128 stands for zero in the data rows.
Here are some points, one per row:
[ 96 157 193 153 135 119 107 101 175 136 158 133 154  88 142 127 153 116 156 190 139 120 118 124 140 153 146 113 117  80 141 124]
[115  53 155 131  95 127 153 138 178  80 145 103 145  80 110 121 134  93 179  97 178 116 151  99 111 155 123 111  67 173 120 172]
[110  78 136 134 113  73 105  75  81 122 117 105 145 168 137  98 118 126 170 189 158 142 131 168  89  83 132  95 169  96 160 103]
[100 110 121 179  61 135 150 121 115 133 150 164  87 124 112 120  97 130  57 143 103  87 154 118  75 205 102  65 112 163 100 193]
[104 151 108 139 178 122 120 167 182 186 183  98  51 178 145 149 105 180 112 165 118  79 162 158 149  85 142 170  66 141 170  96]
[140  99  71 156 151 141 133 123 157 116  82 114 149 155 130 108  95 110 120 210  90 130 164 114 132 160 109 131 123  51 150 108]
[161  94 122 116 160 170 170  57 115 136 150 139 117 190 100 212 116 144 141 171 134 170 146  90 121 160 143 151 170 116 116  79]
[194 113 100 163 119 111 100 129  98 146  85 126  88 111  96 127  89 131 143 136 213  84 130 124 158 184 158 141  85 118  98 162]
[ 91 125 181  50 149  82  85 120 124 107 131 157 116 141 103 120 140 141 116 124  69 169  77 159 172 122 147 118  90 146 133 117]
[150  89 110 172 129 114 191  68 108 117 186 163 165 159 156 125 181 148 150 124 159 121 173 126 118 103 159 144 132 147 152 177]
[129 113 152 162 147 190 152 127 143 117 133 112 195 191  51  77 125 173 158 132 149 142 100 122 179 153  79 144 148 151 163 134]
[116 168 142 133 180 133 143 179 133 142 105 101  91 167 156 140 124 158 111 116 100 166 110 177 146 106 146  66  60 206 127  66]
[146 204 114 143  66 148 107 111 155 132 130 144  96 109 148 151 130  80 108 176 161 110  92 127  89  73  99 121 112 113  69 160]
[120 137 176 118 125 141 106 153  83 168  93  84 124 124 134 120 159 111  79 112 190 172 133 117 110 145 119 122 155  84 123 116]
[101 138 117 142  80 133 162  92 113 139 148 103 124 125 210  99 116 166  89  72 105 108 131  58 114 129 114  88  90  86 139 125]
[ 68 143  58 164 164 118 104 134 117 153 129 170 151 122 139  65 138 138 177  87 132 175  79 185 132 161 152 122 103  83  51 143]
[155 154 169  76 146 152 146 120 105 184 147 158  91 157 135  37 148 136 145  76 133  87 109  75 115 108 122 111 149  97  80 156]
[118 207  90 137 144 139  89 165 139  98 143 114 139 142  82 141 106 124 189 147  54 131 151 117  70  98 128  51 141 179 164 132]
[117 145 111 110  95 187  36 136 112  96 165  57 192 144 122 110  56 148 112 108 139 133 182 134 123 149 122 138 123 102 119 148]
[167 146 160  72  96  97 114 123 116 188 122 141 112 134 174  66  49 134  93 159 167 160 102 135 145 150 107 125 104 155 147 176]
[153 135 108 155 195 136 166 100 136  84 172 160  95 108 106 151  88  89 125 115 127 167 121 176 112  96  68 116 166  87 109  85]
[109  66 111 139 130 140 157 213  70  47 123 123 130 143 140 138 101 173 102 159 111 156  89 143 102 122 129 133 151  68 156 144]
[147 126 113  96 102 141  98 127  78  75 143  74 156 153 123 108 136  86 166 129 106 136 153 126 155 135 130 118  69 109 124  79]
[ 98 105 105 174  25  85 134 127 151  94 126 139 134 109  94 127 140 140 120  86 142 145 114 140 131  41 180 179 159 178 101  98]
[ 64 108 104  88 118 118 106 117  93 150 160 135 154 148 152 159  88 131 165 103 123  60  12 130 115 128 139 113 127 149 133 110]
[167 115 181 131 111  84 155 178 122 158 152 131  90  67 117 115  80 179 137  94 109 178 146 147 113 139 122 136 126  81  50 173]
[113 154 114 112 137 104 129 140 102 110 146 103 100 118 138 195 139 111 114 127 147 119  88 119 175 155 115 119 117  61  90 135]
[137 157  86 169 160  93 140 151  76 140  89 148 136 118 130  98  99  97  99  59 177  95  98  68 128 141 120 166 144 160 126  76]
[ 85 121 136 126 142  67 150  90 145 104 131 150 145 165 149 122  98 159  98 141 148 128 219  76 185 118  73 118 163 157 138 108]
[159 114  81  63 191 112 123 127 124  98 149 136 100 131  92 170 108 135 136  73 132 122 109 170  86  71 131 126  42 135 179 146]
[ 96 166 125  68 133 118  93 154 166 127 114 128  71 104 150 111 129 153 159 115 170 147 107 106 106 178 123 206 174 141 123 201]
[140 159 159 115 128 148 123 106 143 106 186 198 112 138  99 145  98 114 122 124 113 148 140 153 108 109 152  82 129  90 197  80]
[155 108 138 170 141 120  55 141 106 133 130 183  87 106 151  81 191 134  92 109 136  52 172  79 162 123 159  81 135  86  93 136]
[ 76  81 133  77 100 219  98  84 144 116 137 157 137 134 139 149 126 116 117 107  94 121 169 194 143 134  63 173 145 133 169 107]
[112 168 128 124 101 142 127 119 104 171 176 112 140 133 145 186 141 128 153 120 120 112  92 135 202 150 137 154 103 141  72 120]
[154 113 170 150  98  80 144 153 133 169 112 136 194 108 101 121 112 121 181 156 102 102 164 135  99 174 122 140 148 179 128 110]
[ 62 118 143 176 155 126 117  84  68 194 117 143 114 103  47 105 131 126 106 128 122 151 121  86 131 114 113 170 113 124  76 174]
[ 90 180 123 125 150 149 141 151 152 136 117 116 118 119 161 134 121 108 133 111 189 116 116  95 150 141 104 134 110 108 142 114]
[117 132 135 154 175 128  72 142 134 175 171 112 123 133 134 187 109 137 131 165 111 162  44  88 122  72 105  88 113 135 157 136]
[106 114 139 127  90 108 161 156 165 146 151 120 102  68 109 106 170 135  77  97 136 113 116 136  94 176  67  93 141 165 110  84]
[169   9  91 160  76 113 115 133 162 211  91  85 134 123 165 159 186 125 124 106 107 139 163 159 122  38  99 139 172 120 115 148]
[102 120 116  98 146 179 150 147 153 180  94 150 142 116 115 185  78 136  99 132 177 129 119 111 130  92 144 102 128 157  69 144]
[183 121 104 143 171 111  95 122 157 138 166  92 157  76 107 142 137 131 125  84  78 134  80 133 158  96 147 121  68 142 204 108]
[130 123 139 125 154 121  99 133 196 109 159 137 193 185 137 181 116 133 114 144 138  86  93 166 147 160 157 103  85 131  96 131]
[103 160 148  67  93 105 115 150 134 111  99 159 146 106  95 159 122 118 151 120 160 105 127 119 200 122 132  72 161  87 124 129]
[140  97 136 133 161 158  74 133 104  93 188 159  93 119 231 143 132 118 224 171 152 184 160 149 107 140 130 172 138 153 133  73]
[133 122 165 165  91  99 168 150 114 138 105 122 167 174 120 141 198 137 191 108 140 128 146 113  83  96  76 154  90 104 162 162]
[185 172 128 133 123  92 145 156 128  89 154 151 169 153 126 157 108  67 123 103 105 124 133 217 152 123  93 152 128  80 185 128]
[162 143 121 122 109 193 130 122 157  69 150 220 106 166 105 135 137 101 162 161  70 147 106 104 160 119 129 158 149 110 106 135]
[134 104  96  77 135 165 107 152 108 124 108 158  84 148  90 144 164 146 172 133 122 113 185 154 113 134  61  62 140 142 151 115]
[108 160 137 140 164 144 135 131 112 195 121 123 158  95 132 130  79  76 140  88 149  92 141 123 128 146 122 138 191 107 117 126]
[120 123 141 163 110 128 129  55 156 109  51  87  95 170 136 106 122 134 147 110  67 113 109  97 119 151 136 117 139 100 163 165]
[129 122  84 142  59  75 141 137 178 133  85 122 123 105 102 119 116 219 151 139  84 132 156  82 114 126 137 150 108 116  97  45]
[145 116 149 115 138 160 127 104 207  72 105  97 143 117  98  94 125 138 124 158 156  90 100 139 128 145  76 151 134  80 148 118]
[129 115 136  99 221 131 139 220 112 150 155 136 122 112 145 145 151  94 114 168  65  63  95 132 127 124 159 143 115 121 121 133]
[125 129 111 118  81 151 216 139 119 139 129 116 169  49 141 117 134 126 143 189 150 149 173 101 181 122 177 114 108 118 208 130]
[149 123  35  85  99 103 171 106 152 124 120 142 145 136  96  60 166  79 113 163 138 164 148  78  82 108 133 146 112 149 142 113]
[110 147 168 114 101 149 104 180 136 157  91 149 139 151  95  63 126 125 109 164 162  94 132 116 121  73 157 123 135 101  99 106]
[137  98 128 108 131 121 196  81 132 153  61  96 126  45 183 141  96  96 148 159  85  96 123 112 106 155 130 118 138 136 124 144]
[115 141 107 122 136 158 137 138 149 119  21 182 201 123 175 114 150 150  87 118 144 143 131 156 142 119 129  83 102 134 132 185]
[165 109  94 104  97  97 143 108 109  73 149 106 127 207 116 149 138 158 127 136 149 119 160  94 154 144 147 112 199 154 135 164]
[158  84 139 157 123 180 110 105  91  69  90 133  71 164 126 129 157  93 129 171 130 156 112 184 183 146  80 113 108 179 155  84]
[186  84 202 132 151 108  81 107 129 108 105 115 194 135 156 136 134 122 102  94 140 164 110  40  65 153 117 121 118 157  74 103]
[111 145 164 108 174 132  74 146 137  60 108 134 116  81 119 196 132 175 133 107  86 165 164 133 126  93 177 108 129 142 173 147]
[134 192 102 129 153 102  76 164 138 167 155  85 130 146 112 179 194 156  77 173 107 159  88 152 133 159 120 114 157 159 124 156]
[ 75 154 124 120 213  61  89 127 143 123 142  86 126 121  96 149 122 123  84 138  59 119 143 174 130 118 133 201  78 144 154 143]
[ 99 120 137 156 109 126 170 141 141 120  81 124  93 187 115 132 121  70 118 126 146 192 165 107  85 141 221 156 159 146 164 172]
[120 176 162 136 117  93 145  98  51 137 104 157 148  83 137 120 129 147  86 179 117 104 160 154 126 124 117 168 117 145  67 122]
[139  96 104 144  95  54 123 120 184 160 130 136  89 145 158 109 117  62 149  58 110 156 165 122 139 155 162 136 185 142 137 106]
[110 100 137 180 150 143 183 126 103  70 142  81 107 118 137  79 112 111 148 134 148 106 123 122 166  64 106 124 180 182 146 142]
[123 216 112  70 150 152 157 105 136 156 123 120 144  98 159 137 189 148 148 103 141 131 147 143 148 125 114 115 107 128  91 146]
[114  95 110  86  91 136 142  98 104 120 133  70 128 106 106  77 188  96  90 117 122 138 129  99 148 156 141 139 134 131 136 125]
[159 141 170 162  83 146 138 163  73 155 107 179  97  96 159 134 150 141 103  92  94  94 105  86 103 153 132 205 118 142 137 125]
[175 162 114 134 145 136 100  89  83 142 100 160 134  76 100 113 137 186  87 118 198 101  70 167  81 154 172 159 180 131 150 133]
[159 101 187 157  95 156 178 113 158 149 119  67 119 134  94 145 157 128 128  78 127  90 159 158 103 139 208 127 132 132 119  87]
[156 144 113 135 169 202 165 130 122  74 181 103 128 146 182  88 119 100 120 136  99 178 126 204 117 115 157 139 190 153  77 133]
These points spread out most along one direction. Take the direction at right angles to it along which they spread out most. Go by this last direction. How many in every 100 of the points above lie lower along it than each point below? Round to a whole number. More than half of the points above lie lower than the first one.
[115 141 107 122 136 158 137 138 149 119  21 182 201 123 175 114 150 150  87 118 144 143 131 156 142 119 129  83 102 134 132 185] 55
[159 114  81  63 191 112 123 127 124  98 149 136 100 131  92 170 108 135 136  73 132 122 109 170  86  71 131 126  42 135 179 146] 51
[106 114 139 127  90 108 161 156 165 146 151 120 102  68 109 106 170 135  77  97 136 113 116 136  94 176  67  93 141 165 110  84] 58
[169   9  91 160  76 113 115 133 162 211  91  85 134 123 165 159 186 125 124 106 107 139 163 159 122  38  99 139 172 120 115 148] 12
[159 101 187 157  95 156 178 113 158 149 119  67 119 134  94 145 157 128 128  78 127  90 159 158 103 139 208 127 132 132 119  87] 32
[167 146 160  72  96  97 114 123 116 188 122 141 112 134 174  66  49 134  93 159 167 160 102 135 145 150 107 125 104 155 147 176] 80
[175 162 114 134 145 136 100  89  83 142 100 160 134  76 100 113 137 186  87 118 198 101  70 167  81 154 172 159 180 131 150 133] 88
[ 96 166 125  68 133 118  93 154 166 127 114 128  71 104 150 111 129 153 159 115 170 147 107 106 106 178 123 206 174 141 123 201] 86
[137 157  86 169 160  93 140 151  76 140  89 148 136 118 130  98  99  97  99  59 177  95  98  68 128 141 120 166 144 160 126  76] 74
[154 113 170 150  98  80 144 153 133 169 112 136 194 108 101 121 112 121 181 156 102 102 164 135  99 174 122 140 148 179 128 110] 41
[100 110 121 179  61 135 150 121 115 133 150 164  87 124 112 120  97 130  57 143 103  87 154 118  75 205 102  65 112 163 100 193] 50
[115  53 155 131  95 127 153 138 178  80 145 103 145  80 110 121 134  93 179  97 178 116 151  99 111 155 123 111  67 173 120 172] 24
